In the data rows, 128 means zero.
The table, row by row:
[136 106 149 198 101 126 87 173 137 124 178 126 190 112 184 108 108 157
 160 171 118 125 176 128 107 98 140 108 124 178 89 126]
[173 98 160 80 96 102 177 83 139 121 199 149 133 126 86 178 146 59
 149 115 167 114 48 111 133 186 112 135 118 108 180 148]
[83 133 136 95 66 146 104 122 168 157 235 122 106 159 122 117 94 192
 181 191 168 80 150 80 167 156 137 106 148 71 151 144]
[68 66 152 94 166 126 158 85 133 103 121 168 81 140 93 189 130 134
 133 105 149 145 113 57 111 185 129 118 132 71 150 157]
[64 153 93 64 182 157 127 73 136 144 48 119 47 197 122 134 105 150
 119 91 129 138 136 108 162 167 151 153 128 39 139 147]
[143 127 116 69 110 143 148 110 133 146 128 127 98 125 108 136 147 92
 130 86 157 89 53 151 141 181 140 154 115 94 112 102]
[97 193 117 110 189 139 109 125 137 135 124 114 86 177 128 133 117 177
 172 127 170 149 139 126 170 167 129 106 105 103 140 99]
[117 113 110 122 136 91 142 153 134 137 68 181 141 97 144 170 138 95
 104 95 125 129 145 137 92 95 112 188 185 117 117 160]
[77 42 134 133 134 134 80 97 149 140 84 115 87 154 193 134 113 140
 133 130 103 77 130 79 110 187 219 68 95 71 62 167]
[164 146 134 147 68 126 144 153 124 133 175 129 144 91 98 132 129 110
 133 135 143 114 102 150 122 113 104 142 144 148 147 116]
[165 152 117 117 175 65 110 151 109 141 62 118 165 139 167 157 164 96
 130 152 138 122 126 164 141 132 152 60 96 163 101 118]
[143 60 168 182 96 120 135 128 124 100 176 139 181 103 147 119 118 118
 116 163 79 145 154 89 99 83 130 114 136 175 128 169]
[153 78 183 181 99 117 172 141 134 89 222 171 168 92 102 159 129 91
 142 110 136 149 103 102 78 134 87 154 141 160 155 133]
[132 151 141 168 183 115 133 165 115 96 116 139 173 130 146 150 142 137
 144 131 136 182 165 133 114 108 108 107 114 182 134 107]
[177 184 112 136 70 130 126 129 116 149 139 100 128 109 105 97 127 114
 116 153 112 114 109 166 144 85 108 149 141 145 146 126]
[148 227 108 90 130 159 97 133 149 161 153 81 141 185 143 74 117 164
 156 151 143 125 155 174 203 110 135 133 103 143 140 92]
[120 153 140 166 165 84 91 137 127 136 105 134 136 152 163 170 119 148
 155 179 135 159 174 116 132 114 140 93 131 125 140 165]
[146 134 101 110 168 153 129 105 116 120 65 108 125 141 140 93 138 119
 89 88 85 144 122 144 138 117 148 140 97 155 113 119]
[44 132 111 22 142 133 121 89 153 151 110 134 53 177 103 149 123 164
 138 136 168 96 121 84 176 180 135 110 149 35 145 137]
[167 162 127 94 126 114 146 107 119 130 127 90 119 141 104 134 162 94
 131 134 143 120 63 151 163 159 132 77 86 135 144 111]
[98 33 158 90 136 161 165 62 142 94 134 151 120 144 131 130 124 99
 97 78 96 131 114 66 110 153 157 151 126 96 130 166]
[151 104 138 179 84 202 135 112 112 106 192 63 104 111 101 57 120 160
 108 132 95 114 93 115 122 161 148 82 66 155 107 77]
[230 151 128 196 131 130 129 149 97 111 122 75 191 95 141 84 157 88
 104 123 89 141 88 182 123 103 140 84 61 238 91 83]
[92 164 141 122 192 90 122 158 136 119 137 160 163 163 139 164 127 164
 167 163 164 177 191 114 136 108 95 113 150 139 165 133]
[122 113 143 157 99 116 132 116 134 130 153 141 133 123 126 133 100 130
 132 161 112 133 151 100 107 93 122 147 160 123 157 177]
[141 132 141 136 130 152 97 124 149 129 171 92 149 166 165 100 109 144
 155 149 124 121 142 126 160 138 163 107 91 140 114 128]
[138 152 120 157 128 88 88 180 128 148 128 124 153 120 172 144 128 143
 158 163 145 115 149 153 125 127 139 83 119 143 99 119]
[157 121 153 125 177 106 158 109 123 91 123 142 155 142 117 158 150 89
 124 103 123 183 118 121 123 117 114 130 108 157 163 137]
[102 123 118 88 152 144 126 89 122 130 79 111 104 163 127 103 119 147
 105 118 102 125 139 119 153 122 142 134 124 106 136 135]
[125 88 139 33 126 107 137 128 157 139 135 141 149 153 146 151 158 90
 140 99 177 65 81 129 152 196 156 104 115 109 104 113]
[86 164 122 145 170 208 108 110 136 106 168 82 117 174 123 62 86 225
 141 143 113 169 185 100 163 125 125 110 97 133 141 94]
[137 79 121 108 94 173 133 117 134 134 134 124 119 107 138 94 131 105
 114 75 118 85 92 137 111 155 149 154 113 107 82 111]
[57 144 104 189 167 111 100 128 109 127 61 149 50 118 115 165 90 197
 126 160 112 178 190 83 96 124 126 109 157 76 141 158]
[51 49 145 93 152 220 151 80 163 92 161 134 105 165 124 78 97 164
 106 68 104 133 158 55 127 148 141 176 134 94 121 136]
[110 93 136 66 146 122 168 114 134 121 113 164 128 126 111 158 149 82
 114 73 140 124 107 117 126 147 116 162 151 112 137 132]
[163 168 110 146 76 114 126 156 113 157 136 121 114 94 109 120 135 129
 128 155 138 110 110 158 127 109 109 138 143 135 131 112]
[141 82 152 133 69 98 160 134 120 119 182 167 148 88 94 161 145 91
 129 145 147 109 110 111 100 118 96 133 170 133 157 149]
[144 182 129 102 165 150 135 141 151 116 174 122 151 160 125 128 129 134
 167 106 163 166 125 147 150 142 103 151 120 143 154 88]
[131 127 148 106 132 51 131 129 139 145 114 163 130 138 130 203 136 87
 160 159 167 130 111 122 131 151 120 107 152 99 160 169]
[80 183 93 156 181 108 115 134 98 131 60 124 71 127 100 142 115 183
 113 166 128 173 172 120 126 104 110 104 142 108 144 129]
[154 196 64 102 82 142 94 176 121 189 71 103 149 102 157 55 128 126
 90 117 114 74 166 215 149 52 118 197 167 155 79 96]
[104 117 103 54 161 182 120 125 150 133 107 117 150 162 171 68 139 129
 110 66 122 100 134 158 154 142 152 162 108 135 81 92]
[54 113 128 170 212 161 100 95 123 105 90 102 40 175 140 155 104 199
 159 122 134 161 130 75 113 227 177 48 70 63 104 128]
[128 116 170 52 171 168 168 102 177 104 221 142 157 189 115 140 139 105
 191 63 189 135 86 118 164 218 125 148 89 124 153 98]
[128 163 110 57 63 194 133 84 148 153 189 96 118 163 109 44 101 150
 106 145 111 91 151 137 200 82 112 179 145 115 167 127]
[44 119 133 150 118 132 69 150 164 145 158 140 123 161 169 121 77 221
 166 195 136 117 227 79 127 100 141 118 178 90 122 173]
[162 70 170 162 177 154 177 120 129 63 159 156 164 111 120 154 144 77
 133 44 130 178 79 115 78 177 121 147 93 161 120 109]
[131 163 100 126 115 146 113 137 114 141 105 89 113 119 112 94 131 137
 111 137 127 110 117 155 147 125 126 111 114 133 104 92]
[169 142 134 55 125 76 175 159 149 143 112 195 168 116 124 186 168 36
 138 69 176 118 87 176 132 126 84 211 172 139 144 120]
[87 115 134 123 127 104 117 119 126 134 128 117 86 135 111 157 131 165
 150 174 159 110 122 86 138 180 135 53 120 86 135 131]
[167 156 118 107 115 76 131 159 115 141 110 140 145 103 119 154 166 87
 119 134 154 107 104 170 133 111 101 117 145 149 132 110]
[137 140 120 121 157 167 121 95 123 123 102 93 117 152 139 92 120 126
 114 91 105 135 120 147 142 143 160 138 89 132 114 114]
[143 230 88 133 160 119 95 139 90 150 69 54 62 134 104 127 151 168
 133 161 155 114 80 175 177 174 143 27 57 125 107 63]
[155 132 154 113 48 24 152 122 106 155 152 160 102 95 63 212 151 89
 128 222 164 107 90 109 130 122 92 75 176 94 211 182]
[109 133 126 126 140 103 103 156 146 141 128 152 157 136 162 144 122 135
 161 136 155 122 163 144 128 130 132 132 153 121 116 134]
[141 202 124 129 206 94 104 158 126 135 100 117 183 172 158 130 131 158
 151 167 131 184 201 154 158 69 106 108 132 180 156 125]
[162 109 148 174 81 138 112 157 144 128 171 132 201 121 171 78 108 113
 128 151 84 125 174 143 106 49 128 169 143 189 113 149]
[133 82 112 147 131 111 159 146 98 114 52 168 146 65 118 136 152 87
 56 85 83 144 137 145 68 68 107 193 176 158 102 147]
[158 76 150 255 134 142 96 156 103 91 161 98 161 88 168 111 124 143
 146 143 94 134 114 127 66 162 174 46 57 188 56 95]
[123 128 118 105 124 80 65 133 134 172 69 97 105 156 178 151 146 117
 147 168 147 59 107 143 149 182 200 40 97 91 75 140]
Every row comes from 2 hidden switches, listed from the one that spreads the rows most; 1 means on and 0 means off. The rows also spread widely along 8 other directions, which tell nothing about the switches. In the first row of the table, all of them are off.
Further rows, each followed by whether each switch is on (1) or off (0), in that order:
[138 87 149 219 107 135 170 105 85 89 153 141 62 67 47 170 129 114
 116 127 108 160 61 92 64 163 112 112 116 110 151 133] --> 0 0
[122 171 142 159 159 106 107 173 150 124 179 145 183 150 154 143 110 158
 183 158 154 165 187 133 129 99 96 138 142 163 146 128] --> 0 0
[148 141 138 62 173 118 145 127 144 118 130 127 174 168 141 131 141 90
 133 105 144 142 128 146 159 125 123 140 112 155 154 123] --> 1 1
[138 153 122 143 46 89 121 155 112 151 160 115 117 86 98 130 133 143
 134 200 146 85 116 125 136 106 107 86 154 126 144 131] --> 0 1
[143 159 108 113 92 126 135 97 95 144 91 96 76 123 84 107 134 131
 92 155 104 119 101 132 146 114 133 111 127 109 150 137] --> 1 1
[169 127 126 168 70 171 142 99 121 119 167 101 131 109 111 73 110 125
 102 130 81 126 114 136 127 99 134 162 110 153 138 126] --> 1 0
[192 111 150 218 106 66 118 137 99 113 124 124 140 70 127 185 143 88
 131 174 117 137 84 134 82 127 134 56 107 159 124 144] --> 1 0
[197 170 111 185 40 167 123 116 102 141 173 65 103 100 94 68 116 132
 109 165 90 107 88 156 138 111 130 116 93 159 135 102] --> 1 0
[134 40 133 133 109 137 170 119 128 111 105 177 135 74 119 132 138 60
 85 43 100 113 93 128 67 129 121 208 158 120 98 151] --> 0 0
[95 30 160 128 103 124 172 82 139 106 145 186 122 113 115 146 112 119
 98 133 79 141 165 51 84 88 118 170 191 98 178 210] --> 1 1
[145 173 119 115 62 105 156 134 123 151 178 146 100 100 68 143 125 123
 134 159 164 115 106 139 147 113 78 164 171 101 188 134] --> 0 0
[147 191 103 128 88 163 138 127 114 142 150 98 92 124 83 96 125 147
 128 123 139 118 96 166 154 134 110 143 116 124 138 87] --> 0 0
[94 143 106 150 109 143 113 108 105 149 117 101 32 114 93 125 114 181
 131 159 131 102 119 103 127 172 149 89 116 60 126 131] --> 0 0
[42 114 135 140 197 143 123 96 148 118 89 169 99 176 150 145 78 183
 130 124 96 194 234 56 110 91 124 194 180 79 162 207] --> 1 0
[122 121 111 207 80 140 107 153 109 135 109 120 106 79 144 94 101 161
 104 158 97 119 159 135 95 81 134 130 153 142 90 138] --> 0 0
[135 95 140 158 80 123 161 147 118 112 154 156 161 76 109 121 125 117
 97 135 105 140 146 125 93 70 85 171 175 162 150 153] --> 0 1
[138 163 118 54 174 48 125 155 137 161 63 172 143 142 149 209 168 72
 152 97 196 115 101 171 142 158 115 136 148 103 124 115] --> 0 0
[124 105 134 113 85 151 143 123 149 131 176 145 136 115 113 110 120 117
 132 109 133 113 118 117 126 122 117 179 154 118 126 132] --> 0 0
[101 119 135 75 200 116 144 99 140 106 75 160 137 173 131 161 136 111
 116 103 127 175 153 108 140 125 121 157 137 116 166 158] --> 1 1
[173 176 77 143 74 157 138 117 82 155 89 87 48 72 67 90 142 115
 82 102 105 101 44 178 130 145 126 136 114 120 109 77] --> 0 0
[125 103 155 114 107 133 118 137 157 119 208 129 175 144 145 109 119 144
 150 148 138 118 150 112 145 125 125 112 117 144 135 124] --> 0 1
[84 131 126 85 181 62 92 169 147 161 71 170 147 159 183 192 135 123
 164 127 171 114 163 133 133 139 139 133 161 92 108 148] --> 0 0
[120 96 139 118 150 126 158 86 135 119 104 167 109 139 111 154 119 90
 117 92 111 156 113 102 105 142 129 173 139 96 158 159] --> 1 0
[112 75 166 122 121 93 175 142 154 97 197 205 186 106 110 178 124 101
 135 128 134 163 164 87 90 75 65 185 201 146 186 175] --> 0 1
[167 98 124 128 121 137 118 128 120 127 97 100 168 115 167 90 142 91
 86 110 89 108 126 153 134 101 160 120 96 174 79 125] --> 1 1
[148 121 111 162 80 119 98 154 106 146 122 103 137 88 144 99 137 140
 110 164 107 85 120 150 127 118 146 75 113 154 83 100] --> 0 1
[124 148 120 114 164 106 127 167 131 129 87 152 183 127 160 125 136 127
 118 125 124 152 182 166 131 61 94 169 164 167 131 126] --> 0 1
[141 103 124 173 79 133 77 149 111 140 125 70 130 98 161 82 140 153
 120 164 117 74 107 143 128 145 178 31 79 153 49 92] --> 0 1
[122 176 142 100 217 177 166 118 147 89 162 131 150 176 114 129 123 133
 172 63 164 202 126 134 160 151 89 188 105 144 171 93] --> 0 0
[124 115 120 176 196 144 115 145 117 103 67 130 140 122 166 139 138 129
 114 74 109 156 135 148 83 138 152 126 96 148 78 106] --> 0 0
[117 167 119 108 135 172 144 105 124 112 169 92 95 145 84 99 121 165
 130 127 143 143 112 117 160 152 111 111 99 112 157 92] --> 0 1
[126 202 51 100 177 160 102 160 119 161 0 108 120 137 156 79 136 135
 82 56 104 129 160 208 140 79 134 212 137 134 72 92] --> 0 0
[125 81 111 155 55 127 71 160 114 156 89 108 135 82 172 81 136 146
 88 161 87 53 151 147 113 86 173 92 144 137 46 130] --> 0 1
[138 63 156 198 134 166 170 123 123 81 148 157 158 86 121 121 120 102
 100 63 84 170 114 104 57 114 116 191 137 163 119 134] --> 0 0
